128 stands for zero in the data rows.
Here are some points:
[104 105 105  76  51  57  67  81  97  90  87  90 109  97 101 110 119 145
 178 167 152 178 158 150 141 141 152 160 170 182 192 198 185 170 142 122
 115]
[100 102 100  74  51  54  67 104 138 109  87  83 104  94  98 114 122 141
 171 167 165 176 154 145 132 139 144 157 165 176 186 196 183 164 138 115
 103]
[ 97  96 100  73  56  63  76 102 139 113  97  90 104  94 104 112 127 142
 173 161 164 173 154 140 132 140 147 158 164 172 182 190 180 155 133 117
 109]
[ 95  99 101  72  59  70  85 116 132 114 103  90 100  94 107 111 129 145
 173 168 162 169 152 139 137 137 142 156 165 172 180 187 173 156 133 118
 104]
[ 97  95  97  75  62 119  93 110 130 116 103  86 100  89 102 114 130 140
 168 164 161 165 151 140 129 134 141 152 163 169 178 185 167 158 132 115
 101]
[ 91  88  93  80  79 109 111 114 126 108  98 129  94 106 141 126 120 136
 168 157 154 159 147 132 125 127 132 145 196 161 169 178 164 150 124 102
  96]
[ 86  87  86  82  81 104 114 113 121 117 115 125 102 113 138 132 129 143
 155 150 150 153 139 126 119 124 142 163 191 177 172 171 158 139 119 100
  92]
[ 83  81  77  75 104 146 130 111 113 106 116 164 102 158 129 127 126 132
 147 142 143 147 133 119 120 127 145 164 186 171 164 162 150 132 112  97
  86]
[ 94 115  91  78  97 135 125 110 126 140 152 156 139 143 131 120 121 126
 139 139 133 139 125 117 114 166 137 160 172 162 154 153 139 124 104  86
  78]
[ 96 114  90  86 100 127 129 127 128 142 145 148 134 138 127 126 120 122
 132 131 130 136 124 125 132 166 155 166 169 160 144 151 137 119  96  88
  88]
[ 97 108 100  92  99 131 129 125 132 142 142 145 131 137 130 124 123 122
 136 131 127 135 128 131 140 162 160 164 164 153 146 147 132 115  99  87
  92]
[ 92 103 106 128 117 116 116 121 126 127 155 176 141 126 114 136 162 135
 120 118 119 122 122 122 125 159 195 179 155 144 137 133 123 107  94  80
  76]
[ 84  95 102 126 112 114 116 119 121 129 151 170 133 125 124 138 152 133
 120 114 163 123 116 117 130 156 190 174 156 143 149 175 136 107  88  80
  79]
[ 80  91  98 114 107 104 115 113 120 128 144 163 126 120 122 135 148 171
 124 128 152 131 166 122 126 155 184 164 146 142 148 166 128 109  85  72
  75]
10 more points follow, each with its number after it:
[ 76 108 133 111  94  99 105 114 118 125 138 153 125 113 116 131 143 166
 146 145 145 155 160 143 138 149 179 161 149 142 146 163 122  99  83  72
  71] 0
[ 80 109 132 108  94  91 103 107 111 115 134 150 118 115 118 125 145 203
 147 142 143 150 168 144 143 152 173 162 146 144 144 154 122  98  80  71
  69] 1
[ 84  99 123 103 107 134 122 104 108 113 127 141 111 124 158 164 159 193
 164 144 139 141 148 143 139 146 166 153 142 135 137 145 115  95  77  65
  71] 2
[ 80 101 122 108 108 128 121 113 109 109 123 132 118 128 154 162 176 189
 164 151 138 143 150 138 139 149 163 155 136 130 132 142 115  93  74  69
  74] 3
[ 80  93 122 107 112 128 122 117 114 115 119 131 122 129 150 160 178 189
 167 149 139 143 147 135 135 144 159 152 135 135 135 143 112  94  79  67
  71] 4
[ 76  92 113 101 103 116 119 112 111 109 117 124 115 120 145 153 169 186
 160 146 139 188 143 135 154 190 165 149 129 148 169 140 103  88  78  71
  70] 5
[ 74  88 153  95  97 111 109 113 108 109 110 115 107 114 137 148 160 176
 152 151 158 178 152 148 154 179 159 152 183 149 163 128  96 128  70  62
  64] 6
[ 76 102 140 152 105 103 103 100 103  97 103 110 101 108 127 143 152 168
 154 149 150 168 154 148 150 164 171 167 178 161 156 131 108 124  84  68
  59] 7
[ 82 106 182 155 122 106 104 100  92  97 103 104  94 101 122 135 146 162
 150 144 153 167 155 148 154 168 173 170 168 160 147 128 117 113  88  79
  67] 8
[ 94 129 172 187 115 101  96  96  92  87  92  95  87  96 119 127 146 156
 170 185 168 164 148 144 151 161 163 164 162 154 141 120 109 111  84  74
  70] 9
Which of these numbered points is nearest to each point below, looking only along the 4 directions in which the first points spread most? Its number follows each.
[106 111 113 133 113 105 111 114 113 114 104 143 107 140 133 132 131 123
 134 145 140 138 134 126 119 124 136 145 157 162 162 115 140 113 149 136
 123] > 6
[100 131 171 184 137 112  98  95  86  87  92  94  85  92 109 129 142 153
 211 183 169 158 145 144 145 157 156 158 157 147 143 120 105 108  87  79
  78] > 9
[106  95 100 102 127 120 117 118 131 120 128 141 183 146 127 134 146 138
 135 164 153 136 117 100  95 101 112 126 127 137 129 139 149 144 137 147
 121] > 6
[ 94  87  87  86 105 130 155 135 120 122 155 184 243 196 179 169 164 152
 145 139 136 117 106  94  88  89  98 108 113 115 110 116 127 126 119 124
 108] > 2
[167 146 134 138 153 132 131 117 119 120 132  84  57  48  62  61  62  64
  69  80  98 130 158 186 173 166 161 167 166 165 155 156 149 154 162 157
 159] > 9
[155 177 147 139 136 156 146 131 120 112 108 108  70  53  49  49  46  52
  70  90 133 136 155 173 154 151 149 153 193 152 158 187 155 146 145 139
 147] > 6
[167 145 130 141 153 135 129 116 115 118 131  82  56  47  57  60  62  60
  69  80 102 131 157 198 178 166 159 167 171 170 159 161 146 140 165 156
 162] > 9
[100  93  87  96 108 112 118 119 117 121 140 157 212 172 163 162 177 157
 147 148 143 126 113  97  88 100 101 113 119 120 120 120 132 133 127 129
 114] > 2
[144 150 163 169 186 166 160 156 156 168 153 139 123 163 127 133 141 154
 117  97  80  76 101 135 133 150 118  88  79  79  89  81  91  98 109 119
 141] > 3
[197 196 156 123 104 106 115 125 137 143 140 137 153 187 169 157 148 142
 148 129 116 114 111  88  90  98  73  58  55  67  78 103 140 142 145 157
 176] > 5
[ 92  87  77  82  96 118 148 138 129 136 156 205 255 220 186 168 167 148
 139 137 134 113  98  91  85  86  97 106 108 108 109 111 120 119 115 119
 101] > 2
[110  99  98 104 131 130  92  95 142 100 109 146 198 156 119 117 108 110
 138 171 166 138 116 110 100 104 126 129 137 134 136 140 154 148 152 154
 128] > 6
[102  82  79  84 116 114 115 123 132 145 165 186 233 193 218 159 150 152
 165 158 151 123  97 126  70  66  77  80 100 131 109  96 108 136 157 125
 105] > 2
[177 180 182 176 149 138 128 127 124 127 118 120 132 208 160 148 140 135
 141 120 108 105  98  83  84  89  78  68  62  73  99 131 172 131 131 138
 154] > 5
[122 117 115 121 108 110 125 135 147 148 127 110 106 132 131 168 123 117
 124 132 143 165 166 149 137 137 142 151 138 145 153 108  88  80  91 111
 134] > 5
[112 111 126 142 118 111 123 124 125 123 117 103 120 156 150 146 142 141
 145 153 145 147 147 129 126 127 145 162 170 149 129 103  88  85  89 100
 118] > 5
[173 180 191 156 179 122 116 121 119 128 140 172 139 146 154 160 173 180
 140 106  90  77  74  82  90  75 115  65  70  80 112 111 118 132 134 150
 171] > 3
[102  89  83  88 109 107 116 120 126 139 154 183 223 210 210 181 160 159
 158 147 144 126 119 121  84  80  76  89  98 123 102 100 103 126 155 126
 106] > 2
[182 184 180 187 134 141 136 118 124 134 130 126 136 175 159 150 144 138
 140 123 110 108 102  90  85  92  75  67  58  64  94 140 133 129 133 143
 163] > 5
